In the data rows, 128 means zero.
In each game, the first row plays the second. By how much does the first row win? 15 means about a draw, 30 a big win and 0 a big loss. Wins can go round in a circle. Each row has two weighted sums of its numbers, A and B, taken from their middle values. A row wins by its A times the other's B, less its B times the other's A.
[116 115 140 143 156 145 139  95 152 113 145 109]
[144 117 121 135 156 139 119  87 104  97 102 145]: 16
[112 125 117 129 151 147 142 103 154 131 155 108]
[109 112 162  80  84 121  79 161 180 162 179 109]: 14
[170 126 160 143 106  95 119 157  80 117  92 146]
[114 126 119 146 157 153 140 108 139 144 144 107]: 14
[168 101 133 165 166 145 121  82  89 117 108 154]
[ 94 123 123 142 154 153 141 106 151 135 155 115]: 19
[ 97 108 136 115 136 155 125 129 105 105 111 144]
[146 118 136 147 128 123 111 137  98 111 103 131]: 17
[176 126 172 126 103  86 101 172 112 135 109 140]
[104 123 125 111 148 161 137 110 159 135 138 108]: 17
[ 89 125 123 127 148 149 127 103 146 136 156 113]
[164 120 153 150 125 102 113 158 151 135 127 103]: 20
[175 119 156 187 131  94 109 149  81  96  99 142]
[136 122 112 159 122 110 115 165  90 114  92 133]: 14
[159 166  93 149  96  83 148 166  96 139 109 149]
[106 113 140  98  89 125  91 183 181 148 160 120]: 8
[166  96 162 126 127  98  72 159 176 123 170  99]
[104 110 129  92 139 159 117 110  99 101  98 132]: 8
[145 110 154 111  99 100  87 178 172 140 173 105]
[115 105 147 110  97 122  80 165 173 158 159 116]: 17
[107 130 114 119 151 153 150  97 146 126 143 128]
[184 210  75 125  59  46 181 182  88 156 105 138]: 12
[127 118 151  90  89 102  86 178 184 150 164 112]
[143 116 137 149 135 110 103 127  91 108  93 142]: 16
[ 76 129 131  92 148 176 143 106 147 126 148 124]
[ 94 120 144 119 146 146 131 111  93 111 106 138]: 13
[186 187  93 143  76  35 169 187  96 163 113 132]
[121 223  38  98  81  95 220 133 167 189 157 123]: 16
[116 108 130 122 171 154 131  97 152 122 161 104]
[205 112 166 185 133  76  98 156 110 124 107 138]: 15
[146 119 129 175 177 146 133  70 155 130 150 124]
[ 98 122 128 110 144 145 150 115 148 128 151 126]: 23
[149 106 164 132 127 112 130 143  88 102 100 151]
[119 116 129 154 158 142 127  87 152 132 141 117]: 9
[106 132 133 120 146 158 155 101 152 132 154 113]
[164 100 127 163 169 138 108  81  96 108 107 129]: 14
[103 111 123 136 147 149 137 116  93 128 120 145]
[ 90 121 133  94 126 171 126 124 101 109 106 142]: 19
[129 122 135 138 107 125 118 140  84 112 104 131]
[103 122 134  80 129 158 139 125  96 105  91 128]: 7
[ 89 126 106 154 150 149 134 117 163 155 148 115]
[138 248  15  82  70  99 239 128 150 163 148 125]: 1
[ 91 127 120 107 148 160 138 113 150 135 136 111]
[115 113 137 144 147 155 134 112  95 125  99 142]: 11
[138 118 147 131 121 130 123 168  94 100  93 140]
[ 98 118 115  95 133 158 141 131 109 112 112 141]: 13
[116 106 145  94  91 109  84 180 178 152 146 112]
[136 238  34  82  67  92 247 134 154 176 163 133]: 17
[116 122 128 153 162 152 140  87 151 126 136 111]
[170 103 119 176 184 138 154  86 154 129 138 119]: 14
[162 109 156 162 141 112 133 140  87 100 102 144]
[ 91 157  98  83 114 146 157 122 156 138 152 110]: 16
[ 95 114 125  96 148 159 126 123 103 101 109 158]
[119 114 146  93  85 119  89 180 186 153 176 115]: 16
[198 108 149 179 146 107 100 138  88 109  95 145]
[124 105 121 133 149 152 124  96 101  98 116 150]: 18
[181 114 137 158 141 108 113 140 106 134 107 150]
[101 129 122 110 145 164 134  99 146 126 153 107]: 15
[170 122 157 127  93  79 102 180 111 118 121 148]
[134 109 124 145 153 142 117  98  99 115  98 152]: 18
[178  91 163 158 114  89  72 148 170 159 173 109]
[234 111 166 194 129  71 100 135 111 122 115 137]: 12
[115 115 158  74  78 103  87 186 185 147 167 107]
[144 121 123 138 115 111 101 157  98 110 107 132]: 23
[128 123 122 162 159 148 129  90 154 136 146 116]
[176 123 154 160 127  85 128 131 153 138 147 125]: 19
[121 109 158 108  91 119  88 170 171 132 161 101]
[115 113 134 155 160 152 140  91 156 133 150 117]: 12
[152 114 132 172 180 147 142  60 155 138 141 125]
[ 85 116 124 117 140 164 128 117 101 122 118 137]: 18
[116 115 129 146 164 152 128  96 147 134 137 114]
[ 89 120 127 128 142 159 124 115 107 116 103 155]: 13
[137 118 123 157 160 144 132  85 150 128 156 108]
[138 112 116 137 161 143 133  78 161 124 146 106]: 15
[105 127 133 140 153 146 138  91 163 121 140 130]
[169 250  58  82  40  57 224 178  93 159 123 141]: 9
[135 121 151 112 113 130 130 144  93 113  94 128]
[ 99 113 127 126 147 163 122 103  88 100  93 141]: 17
[127 107 165 117 102 110  94 167 175 130 168 102]
[129 224  85  16  11  58 182 186 181 176 159 106]: 15
[160 126 169 153 120  98  98 139  80 106  86 127]
[105 120 132 142 160 147 143  98 150 133 145 103]: 9
[ 81 130 109 123 133 160 137 118  99 129 112 146]
[106 124 120 143 158 153 121  90 148 111 147 116]: 12
[ 99 189  69 104 102 125 201 118 157 158 158 123]
[ 94 135 137 113 140 161 136  94 149 120 138 116]: 19
[129 140 147  82  60  92  99 191 159 167 170 119]
[158 120 177 140 101  79  96 174 109 129 112 139]: 17
[ 92 127 124 109 149 160 128  94 153 127 155 104]
[104 187  71  92 111 133 180 120 156 170 151 130]: 12
[ 87 127 117 131 147 158 147 110 151 120 160 115]
[136 245   0 106  59  84 231 157  85 135 107 143]: 16
[ 79 120 127 108 132 156 124 113 105 116 116 153]
[ 97 117 118 124 141 152 129 109 103 113 101 142]: 15
[105 134 112 133 129 158 144 100 150 136 135 113]
[103 176  84  79  91 135 175 128  90 116 117 153]: 15
[156  97 152 152 121  90  83 148 163 150 163 116]
[ 80 123 128 106 140 162 124 126  94 125 116 143]: 19
[135 114 120 171 170 152 129  84 154 117 146 125]
[125 109 146 110  81  99  88 184 187 151 172 100]: 11
[134 124 143 141 124 121 111 151  93 120  99 132]
[ 93 117 134 142 156 148 141 113 155 131 140 113]: 11
[120 119 147 113  97 117  75 164 171 141 174 108]
[111 115 118 107 141 152 127 111 103  98  98 139]: 10
[168 120 150 140 116 101 109 137  92 120  87 133]
[125 107 118 138 169 147 124 109  98 113 104 142]: 15
[140 107 142 148 134 113  94 135  97 115 111 146]
[113 127 123 125 145 153 127  94 152 133 136 107]: 16
[106 115 127 129 153 149 133  97 146 135 146 117]
[168 121 160 153 115 108 103 158  85 114  93 133]: 19
[109 111 157  81  80 117  81 180 183 147 172 104]
[186 229  87  67  22  37 196 187 115 158 127 154]: 20
[161 109 136 166 138 114 116 144 110 119 107 141]
[255  95 152 236 169  50  72 103 112 120 108 148]: 24
[122 112 129 161 158 146 136  87 155 123 136 121]
[107 118 119 124 148 149 127 112  93  99 103 130]: 15
[167 119 164 136 101  76 117 181 109 117 110 139]
[111 121 112 148 164 147 135  94 151 116 146 117]: 16
[103 138  87 125 129 140 155 108 151 126 150 118]
[109 128 146 120 146 163 132  84 145 125 143 105]: 14
[122 119 142 155 161 151 125  90 155 123 145 113]
[182 167 125 127  91  78 153 168 158 160 153 111]: 15
[107 101 157  67  80 119  80 191 181 149 175 106]
[ 79 129 135 114 139 162 133 102 145 131 141 106]: 9
[113 121 130 136 161 167 134  86 153 136 159 124]
[195 127 158 148 114  75  96 147 115 131 111 145]: 13
[157 124 154 162 127 106 139 135 169 136 163 108]
[187 117 130 186 151  98 102 117  84 107  98 126]: 15
[ 91 111 132 111 139 172 131 122  94 101 103 141]
[115 109 126 116 145 139 134 131 105 111  98 143]: 13
